In the rows, zero is written as 128.
Each path below is one point turned by a fixed rotation once a step. After each direction that follows a path, write how fast that rotation turns it, in degrees per step (0 if it stays still).
Each turn is a multiple of 5 degrees from 10 to 175, or 0.
Each row of a path follows its step; steps can be skipped.
Rotation 1:
step 0: [132 131 135 117 136 128 142 132 131 121 117 133 123 131 125 119 128 127
 125 130 122 123 123 127 129 126 136 126 129 132 128 132 130 130 126 131
 127 133 124 123 130 130 124 130 119 133 130 139 127 129 126 136 141 132
 129 131 141 133 124 117 123 127 127 136 134 131 133 128]
step 11: [131 126 126 121 127 127 134 131 131 125 127 128 113 132 131 120 128 125
 126 132 130 123 117 129 134 130 129 131 129 132 134 135 123 126 135 130
 114 130 127 122 126 121 132 127 126 124 127 134 122 125 140 125 139 141
 120 130 120 123 122 122 126 133 129 135 132 131 126 122]
step 13: [133 132 125 124 135 124 130 127 130 137 136 134 121 123 133 125 138 129
 128 127 130 134 119 120 126 129 131 138 124 133 125 143 127 128 134 133
 129 118 129 126 123 131 132 126 128 133 131 141 124 132 121 127 134 121
 126 127 122 132 126 126 126 130 128 133 136 120 126 114]
step 14: [125 140 128 121 132 125 130 127 132 122 137 127 127 125 121 122 136 127
 121 135 122 121 132 123 136 124 124 135 119 123 125 129 125 126 140 133
 132 130 123 118 125 131 119 127 132 126 132 130 136 124 126 134 129 136
 127 124 131 126 122 120 132 121 133 134 124 131 139 120]
step 18: [125 135 132 128 137 126 128 125 139 132 127 136 119 127 127 126 127 116
 133 132 115 122 123 124 128 124 131 128 122 129 130 133 123 134 131 131
 128 123 127 130 130 120 133 114 129 130 135 130 121 141 127 137 128 138
 132 128 130 125 130 129 128 129 132 133 137 134 130 119]
step 24: [124 130 121 133 136 124 135 121 129 126 139 117 130 118 128 129 132 127
 138 129 128 125 124 121 120 126 132 130 121 123 130 132 123 121 132 121
 127 125 120 118 125 126 122 125 131 127 138 142 129 128 127 125 127 135
 125 126 128 131 127 120 134 138 132 126 134 129 120 122]
step 29: [127 138 124 129 136 137 132 122 132 129 139 136 126 123 121 119 125 134
 129 124 127 127 124 118 140 127 136 129 121 130 124 130 118 130 142 127
 132 130 126 124 120 128 123 127 133 128 134 129 127 126 138 127 127 136
 131 123 128 122 127 129 126 129 126 126 138 127 132 118]
step 33: [115 128 129 128 133 129 133 136 132 124 133 129 117 128 124 124 122 126
 131 135 114 131 116 123 133 122 130 129 137 122 127 130 128 120 127 128
 118 128 128 121 126 119 126 126 124 128 126 131 125 134 133 135 132 127
 133 132 135 124 128 129 132 127 133 130 136 141 134 120]
Speeds:
[131 126 130 130 130 129 126 128 129 129 128 131 128 129 129 129 128 129
 126 127 128 127 128 127 130 127 129 129 129 129 129 129 128 128 130 129
 125 128 129 129 130 128 130 129 129 127 128 128 129 126 127 127 127 128
 127 127 127 125 126 129 129 128 130 128 128 129 126 127] | 45
[126 127 126 129 128 127 124 128 129 128 131 128 128 127 129 128 128 127
 130 132 128 125 130 128 129 125 129 128 129 128 128 128 129 129 127 127
 130 127 127 128 130 126 128 128 129 128 127 128 127 129 129 129 129 128
 127 127 130 125 129 127 129 129 130 127 128 128 129 128] | 170
[127 127 130 128 129 129 127 127 128 125 129 128 129 129 129 124 128 128
 129 129 125 129 129 128 129 128 126 130 126 128 130 128 127 128 129 126
 127 127 126 129 126 127 126 126 129 129 130 126 127 129 128 128 127 127
 128 130 127 128 128 129 129 126 130 126 127 129 126 128] | 170
[131 128 128 130 128 126 128 131 129 127 128 129 131 128 128 128 129 129
 128 128 128 128 128 131 128 127 125 127 127 128 128 128 129 126 129 129
 127 130 131 126 128 127 126 127 126 128 129 129 128 127 128 131 129 129
 127 128 131 129 130 127 130 127 128 128 128 130 130 128] | 155
[127 129 127 128 126 128 126 127 129 131 129 126 130 127 130 128 127 128
 130 126 127 127 127 126 125 128 127 131 128 127 130 126 127 128 130 129
 126 128 127 127 129 127 127 130 128 127 128 128 128 126 129 126 130 130
 128 129 128 127 127 130 127 127 128 130 127 129 131 128] | 145
[130 128 130 127 129 129 127 127 129 126 128 127 126 126 128 130 129 125
 128 126 128 128 129 126 130 128 128 126 129 125 130 127 131 127 130 126
 129 126 129 128 127 127 127 128 129 129 129 129 130 129 128 130 129 127
 128 130 127 128 128 127 127 129 126 130 127 128 130 128] | 80
[130 129 128 128 127 129 129 128 126 128 131 129 128 129 130 128 127 128
 129 124 128 128 127 128 129 126 131 129 126 131 128 130 129 129 127 129
 130 129 128 128 129 127 129 127 126 128 128 128 129 129 130 128 126 128
 129 130 128 128 129 129 129 129 128 126 126 127 131 130] | 110
Rotation 2:
step 0: [114 121 125 121 123 127 132 125 133 125 132 136 124 131 128 125 124 130
 122 130 127 120 118 131 123 128 119 128 132 130 126 125 133 124 117 130
 131 120 123 124 120 125 140 116 125 135 122 132 124 132 134 122 128 129
 127 128 131 121 132 128 125 124 128 137 131 116 124 131]
step 3: [128 139 127 119 120 124 126 127 128 120 131 128 125 122 130 130 125 135
 124 127 124 124 123 127 120 122 128 133 123 120 132 123 142 119 129 131
 124 123 128 133 119 125 129 126 132 141 126 129 117 132 127 125 129 132
 129 137 131 130 134 119 119 122 128 123 127 132 117 125]
step 7: [128 130 135 123 133 124 126 125 128 124 135 130 132 126 117 125 134 132
 132 123 124 127 125 115 122 127 133 133 116 135 129 125 138 125 126 126
 125 125 116 139 127 127 131 128 132 134 125 139 132 130 133 127 128 139
 123 125 123 125 134 130 127 132 121 127 131 131 115 126]
step 11: [126 132 141 133 126 130 135 136 127 129 125 129 127 126 128 125 139 128
 130 124 127 130 128 131 125 126 131 131 132 134 133 130 143 124 118 134
 134 130 129 129 127 139 141 125 138 132 127 135 128 132 133 121 127 137
 121 127 122 117 124 129 125 134 125 126 121 128 123 119]
step 26: [130 121 126 123 127 131 142 135 131 129 126 128 129 129 124 144 124 131
 140 126 130 125 131 127 129 122 124 122 132 127 122 130 126 134 125 124
 126 133 124 130 135 133 133 127 123 133 120 132 128 141 129 124 131 119
 125 123 126 129 119 127 115 129 119 132 131 119 125 126]
step 31: [122 121 138 128 116 134 124 122 133 121 127 128 128 119 127 132 134 128
 125 124 124 133 121 129 130 132 120 115 129 121 119 128 124 131 127 131
 133 122 130 117 134 132 133 127 123 125 120 134 129 134 125 121 125 125
 129 135 121 128 131 122 115 128 131 134 120 124 125 130]
step 33: [128 132 125 123 125 136 134 126 134 120 135 126 132 137 123 132 127 129
 128 130 127 131 133 124 129 126 133 135 128 133 121 135 133 135 124 129
 127 133 131 127 120 117 141 116 130 128 125 137 118 129 129 131 124 138
 121 129 131 122 123 124 119 126 132 116 130 125 131 121]
step 35: [125 125 125 125 128 132 121 119 130 128 117 135 130 126 129 134 124 131
 126 134 120 132 128 120 130 119 119 116 130 126 125 123 133 128 131 129
 136 127 134 130 131 135 125 121 123 134 123 130 124 137 132 130 132 129
 141 134 132 125 139 125 117 124 121 130 131 122 120 126]
Speeds:
[130 127 128 128 128 127 129 125 129 127 128 128 127 127 128 127 128 130
 128 126 128 128 130 131 126 126 130 126 130 129 128 128 127 127 127 127
 128 128 128 127 129 129 130 128 130 125 127 130 127 127 127 128 129 129
 128 128 130 129 128 127 128 126 130 127 127 131 132 126] | 115
[129 129 127 130 129 130 129 126 129 129 129 128 129 127 128 129 128 124
 128 127 129 128 129 128 127 128 130 127 128 129 128 129 129 128 128 128
 128 131 131 127 127 130 129 128 128 128 128 126 127 126 129 127 130 128
 126 127 127 126 126 130 126 129 130 127 129 129 128 131] | 115
[126 128 127 128 128 131 127 128 128 127 126 127 129 129 127 125 128 129
 126 131 126 128 128 127 129 129 127 126 129 127 129 129 128 129 125 128
 130 129 130 127 129 125 129 129 128 126 129 128 127 130 128 129 128 128
 129 128 130 127 127 128 127 128 131 127 127 128 127 127] | 20
